In the data rows, the value 128 means zero.
Here are some points:
[ 78 166  67 167 164  16 187 111 129 139 122 162 106  82 126 210 173 173
 159  65 156  93 117 135 116  94 126 152 171  94 110 142  99 155 158 117
 121  98]
[105 132 120 140 122 124 118 144 102 144 123 138 123 116 135 142  83 106
 115 139 154 117 169 137 159 143 130 145 107 136 153 140 117 105 109 103
  94 123]
[123 168 167 177  86 166  95 131 127 122 104 132  56 119 121 133  78  11
 144  40 149 200 169  86 180  93  87 158  54 196 138 174 138  68 149  91
 115  52]
[124 149 122 152 128 124 115 129  81 152 114 151 110 121 133 145  85 118
 116 124 153 108 176 142 155 157 121 152  74 148 146 159 112 129 118 106
 115 119]
[190  99 114 124  82 142 123 129 133 115 109 180 160  40 130  77  40 132
 106 177 112  53 165 141 174 138 116 121 119 128  80  64  99 135 125 127
 111 161]
[127 138 117 153 122 102 119 152  79 178  86 156 107  84 128 156  69 108
 126  72 163 116 163 109 153 157 112 157  77 144 160 153 134 100 115 105
  84 132]
[144 144 112 104 128 149 156 107 106  93 134 172 146 125 128 149 140 113
 178 168 143 133 132 121 164 184 161  87 121 136 144  68  88 184 171 146
 177 105]
[ 83 149 167 199 238 115 122 104  99 130  71  59  23 226 125  73 134  40
 255  52 186 180 127  70 114  24 137 171  80 100 131 252 159 155  57 165
  84 143]
[ 92 139 139 105 110 109 158 114 149  90 140 134 146 129 134 158 202 124
 166  83 126 101 160  99 138 108 133 122 160 102 139 106  79 158 198 101
 144  69]
[165 108 101 144 100 124 108 144 126 172 138 168 134 134  94 147  27 159
 106 181 149 106 195 126  84 240 134 115  85 121 169 156 109 146  63 145
 122 117]
[103 129 123 164 126 104 115 141  85 126 109 118 104  76 137 156  60 143
 125 105 180 116 169 148 162 156 104 160  81 131 129 145 168 114 111 104
  82 116]
[150  84 160  78 122 145 120  78 135 117 131 110 139 234 124  69 100 124
 104 155 105 186 140  96   0 159 161 138 180 132 179  90 118 153  78 152
 131  60]
[130 141 132 141  97 120 127 131 115 145 147 125 116 153  90 131 143 103
 122  90  82 162 107 141 136 137  98 135 165 132 134  93 115  87 138 105
 109  67]
[129 125 152 121 144 143 140 146 170 132 117 122 145 143 145 110 122 159
 112 131 113 129 148 160  94 158 134 128 131 123 113 114 151 134 115 125
 140 115]
[ 99 134 157 108  95 108 104 119 101 112 119 128 145 110 113 159 116 125
 126 105 145 144 168  97 151 142 134 142 110 130 149 102  74 120 168  84
 128  66]
17 more points follow, each with its number after it:
[102  82 128 111 162  65 141 150 115 114 136  99  94 165 112 127  94 148
 102 133 141 121 152  89  87 133 131 131 130 121 169 183 153 151  98 108
 126  86] 0
[166 149 126  88  84 166  87 150 101 141 116 190 161   0 127 170 108 139
  99 197 104  95 205 146 217 107 208 108 120 113  98  55 121  96 146 129
  98 173] 1
[132 145 148 137 162 137 169 127 118 142 110 141 105 173 156 103  97 111
 138 102 148 148 111 144 144 130 120 135  89 126 129 188 142 113 125 149
 128 170] 2
[135 113 134 143 118 124 135 154 176 175 137 142 117 103 143 156  95 185
  57 148 102 102 110 150 145 154 101 112 141 114 134 113 154 115  82 148
 112 140] 3
[126 152 129 150 113 134 129 126 111 117 112 115 134 119 143 127 100  97
 142 115 127 116 130 127 148 142 114 161  99 146 146 138 115 105 138 121
 118 114] 4
[114 121  88  83 129 157 119  99  92  87 127 101 153 126 127 129 186 145
 177 183 121 143 147  86 150 121 181  88 136 141 131  97  94 154 169  82
 142 106] 5
[128 126 111 129 152 136 115 132 128 122 137 128 103 150 127 125 123 110
 132 138 132 133 137 118 114 154 135 145 120 116 145 147 134 127 120 134
 149 120] 6
[134 101 139  96 120 142 169 142 139 159 157  94 134 169 145  99 114 171
 110 153  89 125 124 125  86 184 127 148 141 123 147 134 123 104 129 176
 143 126] 7
[105  75  70  82 164 159 120  63  65  61 148  96 199 121 127  93 198 126
 196 233 152 150 156  94 174 100 250  18 172 163 143  41  29 158 255  34
 130 120] 8
[ 98 148 114 126  85 130 111 133 114 101 116 141 156 120  89 214 123 255
  95  69 162 152 191  82 176 110 126 152 110 133 133 105  53  98 149  77
 126  58] 9
[ 98 138 102 125 147 178 116 105 118 154  90 119 107  78 119  68 136 103
 231 216 126  99  82 145 187   5 137  69 147 137  92 138 188  99 179 134
  44 209] 10
[140 206 128 236  21 152  79 115 109  49  55 198 195 101 129  90 156  91
 196 108 100 150 114 156 255   0  53 113 121 185  69  74 151 162 255 169
 115 130] 11
[120  88 147  96 140 124 156 153 137 141 173  86 156 182 130 110 152 133
 109 144  98 165  76 113  96 131 129  89 177 136 106 125 160  87 130 128
 174 112] 12
[133 130 138 123 124 126 116 125 118 133 121 118 129 153 125 124 121 122
 131 129 131 136 132 115 110 157 135 146 118 133 154 143 129 134 114 139
 141 116] 13
[202 198 120 185  65 109  89  83 138 133  59 156 161 167  90 229 162  58
 169  86 137 135 129 133 167 128 109 190 116 130  95 109  86 137 130  91
 177  83] 14
[114  81  98 108 164 119 140 124 153 142 117 135 126 100 131 170 157 175
 101 160  89 110 122 137 108 139 150  87 176 118 157  41 151  92 107 118
 125 177] 15
[202 120 138  90  51 190 113 139  93 121 159 167 164 215 124  84 170 139
 108 188 114 120  77 183   0  66 154 137 127 122 146  91  74 171 133 170
 234 104] 16
Which three of these numbered points are nearest to each point below by angle, seen from the average point of the first points? Their numbers follow each, nearest first.
[132 145 152 124  76 191  63 156 134  80  87 150 158 121 110  87 156  58
 178 140 138 133 106 154 204  73 139 161 150 175  88  78  96 120 196 121
 130 143] > 11 10 8
[145  92  96 141 101 114 161 106 149 135 167 123 106 177  77  44 131 129
  76 156 132  95  75 126  59 132  91 135 182 201 193 109 148 165 112 190
 128 155] > 7 13 16
[107 145 122 112 139 117 107 148 159 115 108 127 130  77 123 139 132 140
 115 114 118 123 152 133 126  90 132 128 144 119 109  95 142 156 151 133
  85 131] > 15 1 10
[158 102 159  96 101 109 123 167 186 180 166 152 151 100 167 164  64 181
  32 153  69  87  95 171  82 180  68  91 119 109 125 143 153 100  96 161
  95 147] > 3 7 15
[141 135 178 209 151 182 153 130 123 162 144 107 115 205 172  43 106 142
 156  74 183 113  37 160 156 115 112 185  70 113   0 181 186  70 107 145
 156 225] > 2 4 10
[149 151 118 117  94 199 115 131 130 129 123 144 117 117 122 113 129 108
 153 117 133 133 134 137 111 167 155 140 115 113 122 141  96 126 112 109
 163 100] > 16 6 13
[ 92  85 125 110 131 130 151 124 116 144 187  77 138 172 115 130 167 135
 124 134 110 145 100 105 116 136 142 109 174 123 147 122 128 103 123 106
 157 111] > 12 7 13
[209 165 134 100  96 159 113 115 165 160 157 114 125 104 130 109 222 108
  99 180 116  79 120 141  67 158  86 119 166 130 119 111 152 150 130 202
 131 118] > 16 7 13
[ 99  61 119 145 159  60 108 165 142 160 223  35  73 255 116  79  82 122
   3  96  43 185 181  50   0 199 121 139 113  63 207 243 172 183  37  80
 106 106] > 0 13 6
